Named moves (each a turn or a mirror), then the moves between two rows, first move first; the first pair answered
Zenus:
[ -4 -11   9  15   4   0  -2 -22 -11] |-> [  8  -8  -1  10   8  -4  -7 -22 -13]
[-21  14  27  -1 -12   3  45   3  31] |-> [ 37  24 -17 -24  17 -24  20   2  26]
[38  5 -4  0 13 11 10  2 -5] |-> [ 4 -1 21 12 -4 25 25  3 -2]
sotel:
[-28  16  15   5  -2   6  -2  -8 -27] |-> [-29  18  23  -4 -12   4  -5  12  -7]
[  0  36 -23  40   8  -2 -36  15 -26] |-> [-19   2   3  53 -17   4 -31  -3 -38]
[  6  17  -5  -1   1  -7 -24  28  12] |-> [  4  10 -18  10  17  -5 -20 -12 -21]
[  5 -10 -10 -13  13   1   5  -7 -15] |-> [ -3 -24   5 -10  -7   5   5  -1  -6]
Pip:
[ -6   2  26   2 -16   2 -12  -3   8] |-> [ -2   3  22   1  -6   6   4 -24  -3]
[-17  33 -25  16  19   9 -16  15 -16] |-> [ -1  43 -27   3  26   9  12   9  -6]
[-30 -13  25   8 -24   9   5 -16  -6] |-> [-14  -1  26 -10 -20   5  31  -9  14]
Kiver:
[ 25 -10 -18  -2   9 -10  12 -22 -15] |-> [ 35 -16 -16  -7   1 -16   0  -9  -7]
[  0  19  12 -10  12  -2  -7  11   3] |-> [-5 18 12 -5 18  1  2 -1 -4]
[ 8 11  0 -4 -9  3  7 16 12] |-> [ 0 18 -1  0  0  8 19  4  7]
[-29  -7   5  14   6   0 -17   1 -30] |-> [-21 -14   6  10   0  -7 -31  13 -22]
Then:
Each pair is two moves apart.
[  9  -8  -9   7 -22  -5 -36   3 -17] |-> [ 39  -4 -12 -15  -8  -6   7 -20 -10] => Pip, Kiver
[-16  18   1   7  14   4  28   7   9] |-> [  2  17 -18   3  20  -9 -15  23   1] => Pip, Zenus
[-28  24 -14  -8   5 -10 -33  41  25] |-> [  2  40 -29 -28  33 -12  12   8  20] => sotel, Pip
[ 19  -8  -2 -18   2  -8  24  -5  11] |-> [ -6  -1  -1   0  -6  -5 -15  31  15] => Pip, Kiver
[ -9 -15  -1   3 -15  -2 -12  22   9] |-> [  5  -6  -2 -11 -12  -2  12  19  23] => Pip, Pip
[-29  30 -32   8  34   1 -29  19 -12] |-> [-22  35 -29  -3  30  -1 -25  34   7] => Pip, Pip
[ 20 -16 -11 -13   0 -14 -27  11   3] |-> [-22 -12  18   0 -15   6  -2  22  17] => Zenus, Kiver
[-17  23   5  10   7 -14  32  -8 -20] |-> [-12  35  -9   9  16 -22  10   6 -21] => Pip, sotel
[ -1   1  16   1 -19  -1  16  10  16] |-> [ 24  11 -11 -10   3 -13   8   1   6] => Kiver, Zenus
[-16 -34  24  10  -8   3  12 -32 -28] |-> [-23 -39  28  14 -22  -1 -17  -2 -15] => Pip, Pip
[-10  24 -12   8   5   7 -34  24  -6] |-> [-23  18  -7  20   7  13 -26   6 -21] => Zenus, sotel
[  4  20  -1  -4  21  15  29 -19  -8] |-> [  0  18  18 -12  -4  15  25  16  23] => sotel, sotel
[ 21   0 -39 -14   1  -5 -20   0   4] |-> [  8  20 -41 -11  14   4   2  -8   3] => Kiver, Kiver
[  3  20 -13  14  10  -6 -28  33   8] |-> [-14  17  -2  25  21  11  24 -17 -15] => Zenus, Pip
[ -7 -25  17   4 -27   1  -8  18  -1] |-> [ 26 -10 -15  -7   0 -12 -23  10 -14] => Zenus, sotel
[  7  -8  -7  11  16   7 -15 -16 -19] |-> [  8   5  -2  -4   6   3 -21  23  14] => sotel, sotel
[ 19   4 -20  -6   2 -18 -16   1 -10] |-> [-14  24  -2   1  -8  -1   0  26  11] => Zenus, sotel
[ 43 -23 -15 -10 -12 -23  -8   9  -1] |-> [ -6 -32  20  14 -29   3  29 -11  -5] => Zenus, Pip
[ 15   2 -11 -11  -1  -8   0 -10   2] |-> [  2 -10   5  -2 -15  -2   5 -17  -2] => sotel, Zenus
[-12 -12  17  10 -13   0 -12  18  11] |-> [-20  12  11  11   4   7  -5  21  13] => sotel, Zenus
[ 31 -26 -15  -8 -12 -15 -21  15  16] |-> [-25 -30  17  21 -25  12  10  -4   5] => sotel, Zenus
[ 27  23 -27 -22  15 -17  -6   4   9] |-> [-21  40  -6  -3  10   7  17  12  18] => Zenus, sotel
[ 32  -8  10 -12 -10   1  25  -4  13] |-> [ 18   5  -9   1  -3  -5 -32  25   5] => Pip, sotel
[-29  24  20   2   2  17  33   5  17] |-> [ 30   9 -23 -12  29 -10   3 -27 -16] => Kiver, Zenus
[ 20  22 -24  -6  22   0  17 -19 -10] |-> [  5  12 -26  13  15   2  -9 -24 -29] => Pip, Pip
[ -4  13 -14   1 -12   3 -11  17  -2] |-> [  9  16 -18  -9  -1   1  12   3  -1] => sotel, Pip
[ 14   4  -8  -5   4   5  -8 -12 -10] |-> [ 11  16  -6 -10   4   8   0   3   4] => Pip, Kiver
[ 17 -18   7  -9 -24  -2   4   8  20] |-> [ 12  -7 -20  10   0  -7 -33   5  -9] => sotel, Pip
[ -5  -6  16   0   1  15  28 -23  -2] |-> [ 13  -6  13 -19 -10   0   4  20  27] => Kiver, sotel
[ -1 -13 -10   4  11  -4  -6 -21  -9] |-> [ -2 -20   9  -1  -3   0   8 -18   4] => sotel, Pip
[  7 -10   8   7   1  10  20 -37 -26] |-> [ 32 -20   9 -15 -22  -9 -19  11   9] => Kiver, Kiver
[ -9   8 -13  -1  14 -12   4 -13 -21] |-> [-27  -3  15   3 -12  -5   9   6   2] => Zenus, sotel
[-18  15  19  -9 -10   4  33   2  30] |-> [ 12  -4 -10  -6  12  -8  21 -41 -11] => Zenus, sotel
[-18  31  -1   0   7  11  16  -3  12] |-> [-22  22   6   2  -8  12   3  12  18] => sotel, Pip
[ -4  24   0   4  11   3 -13  23  23] |-> [-6 30 -9  8 26  6 -1  1  5] => Kiver, Zenus
[-29 -51  29  19 -25   5 -12  -7 -22] |-> [ 27 -36  -3 -12 -15 -23 -49  28   2] => Kiver, Zenus
[ 16 -22  -2   2   7  -9  13 -36 -11] |-> [ 28 -25   8 -14 -12 -17   2  -2  22] => sotel, Zenus
[ 28   2  -8 -18 -23 -17  16   4  -3] |-> [ 23   7 -13 -13 -11 -13  28 -12 -15] => Kiver, sotel
[ 24 -25  10  16 -18 -11 -34  15  25] |-> [ 42 -13   9  -2 -11 -13  -3  12  41] => Pip, Pip
[ 14  12   2  -3   2 -15   5   9  29] |-> [-15   7   3  25  -1  -6 -22  10  10] => Kiver, Pip
[ -1 -13  -6 -10  -5   2  45 -19   9] |-> [  3  16 -35  -6  12  -8 -14  24  10] => Pip, sotel
[ 26   5 -22 -10  17 -13 -25   6  -1] |-> [  2 -16  -5   9   7   0  -4 -34 -27] => Kiver, sotel
[  9  26 -28 -10  34   1  20 -11  -6] |-> [ -9 -39  21   2 -24   4  16 -19  -4] => Kiver, sotel
[ -9   0 -17  10   3  15 -22   3 -19] |-> [ -4   5 -13   0  -5  11 -25  27   2] => Pip, Pip
[ -2 -28  20   0 -28  -2   3  -8  -1] |-> [  7 -22  18 -13 -29  -4  10   1  13] => Pip, Kiver
[ 14   9  -9  22  28 -11 -36  10 -32] |-> [-22  -8  26  36  -2   4 -30  16 -26] => Zenus, Kiver
[-20  -9  -4  30   8  -8  -2 -18 -17] |-> [-23 -11   3  31  -5 -12 -21  11   0] => Pip, Pip
[ -1  36 -18  16   4  -9  -7  -1  10] |-> [  7  27   1   2 -13  -8  20   0  29] => sotel, Pip
[-33  11  19  18  10  14 -28   3  24] |-> [-20  21  17   4  25  19  19 -26  23] => Kiver, Pip
[ 12  -4 -24  -5 -12  -2 -10  12  -7] |-> [  1   2 -28   4  -2   4  -6   2 -14] => Kiver, Pip
[-43   9  18  16 -11  28  -6   4 -10] |-> [ 27  23 -28 -20  25   1 -17   0 -11] => Zenus, Pip
[ 35 -10  -4 -29   3 -21 -17  -5   9] |-> [ 34 -11  -9 -25   8 -19  -8 -18  -2] => Pip, Pip
[ -1 -32  -4  -6 -15  -2 -19   0  -5] |-> [ 12 -21   0 -24 -12  -1  13   0  14] => Pip, sotel
[-13 -23  20   7 -25   0 -14   9  -2] |-> [  4  -3  19 -17 -16   0  21  10  24] => Pip, sotel
[ -5  -6  16  18   9   9 -29  23  -7] |-> [  2 -15  33   6   2  14  24  -4   2] => Pip, sotel
[  8  -5  -1 -23   2  -9  32 -26  -6] |-> [  5 -23   5 -22 -26 -19 -18  11  10] => Kiver, Pip
[  6  -2 -12  -1  22   5   9 -29 -21] |-> [ -4 -27  25  -8 -24   6   3   4  15] => sotel, Kiver
[-21   8   8  14   1   8   5  10  -8] |-> [ -2 -15   2  12   1  -1  -2  -9 -24] => Zenus, sotel
[ 21 -23 -12   2  12  10 -11 -22 -36] |-> [ 18 -36  15  -8 -10  12  17 -19 -15] => sotel, Pip
[ 25  16 -29 -18  15 -11 -21   7 -10] |-> [ -6 -28   3   7 -13   1  -6 -28 -34] => sotel, Zenus
[-22  11  21   0  -9  22  17 -17  -9] |-> [  2   1  27 -20 -23  13  20  -5  12] => Kiver, Pip
[ 20  10   1 -13   0  -9 -42  39  20] |-> [-26  -6  12  26  10  16  -3 -34 -34] => Pip, Zenus
[ -5  13 -10   3   4   0  42 -50  -7] |-> [ 30 -33  -6  -9 -33 -26 -17 -23   5] => Kiver, Kiver
[ 25   9 -25 -21  30   5 -14  -9 -33] |-> [ 17 -37   4 -14  -5   4 -16 -23 -36] => sotel, Zenus
[  5  42  -9 -17   1  11   4  41  36] |-> [-40  14 -12  35   3  26 -23  -8 -33] => Zenus, Pip
[ 19 -31   4  27 -18   1 -15 -33 -29] |-> [ 47  -3 -14   6  -9 -13 -40  13   4] => Kiver, sotel
[ 21 -34   1 -22 -22 -16 -32  -7   1] |-> [ 26 -31   6 -33 -23 -15  -9  -6  15] => Pip, sotel
[ -8   2   6   6 -11 -14   4   5  22] |-> [  0  14  -7   2   4 -15   8   0  18] => Zenus, Kiver
[ 10   3 -17  -2 -16  -9 -18  10  -7] |-> [ 21   8 -15 -10  -9  -7  10  -5  -4] => sotel, Pip
[ 18 -23 -21 -27 -12 -18 -20   0 -15] |-> [-31  -5  13 -16 -31   6   7  22  10] => Kiver, Zenus
[ 23   3  -3 -18  10  -1  25 -20   1] |-> [  6  -9  -6   1  11   2   4 -30 -27] => Pip, Pip
[  0 -12   7   0 -34  -9  -8  28  31] |-> [-28  20   4  13  -4  10  37   0  17] => Kiver, Kiver
[ 15  -2 -21  -8  23   4  10 -22 -30] |-> [-14  -1  18 -11 -17  15   7  33  20] => Pip, Zenus
[  3 -14  15  -2 -11   6  21 -17   0] |-> [ 28 -11  -3 -16  -1  -8   5  -8   4] => Zenus, Kiver
[-34  17  -2   3  -3  14  21 -30   6] |-> [  7  28 -25 -21   3 -10 -15   8  26] => Pip, Zenus
[-19  -6  20   8  -2  17  -5   5   2] |-> [ 19  -1  -9  -8  18  -1 -16  -2  -7] => Zenus, Pip
[ -1 -23  37 -20 -15  20  45  20   4] |-> [ 41 -29 -15 -21  10  -7 -29  22 -29] => Pip, Zenus
[ 14  -6 -13  -7   8  -9   5 -16  -5] |-> [-11  -9  12   2 -16   0  -2  11  15] => Pip, Zenus
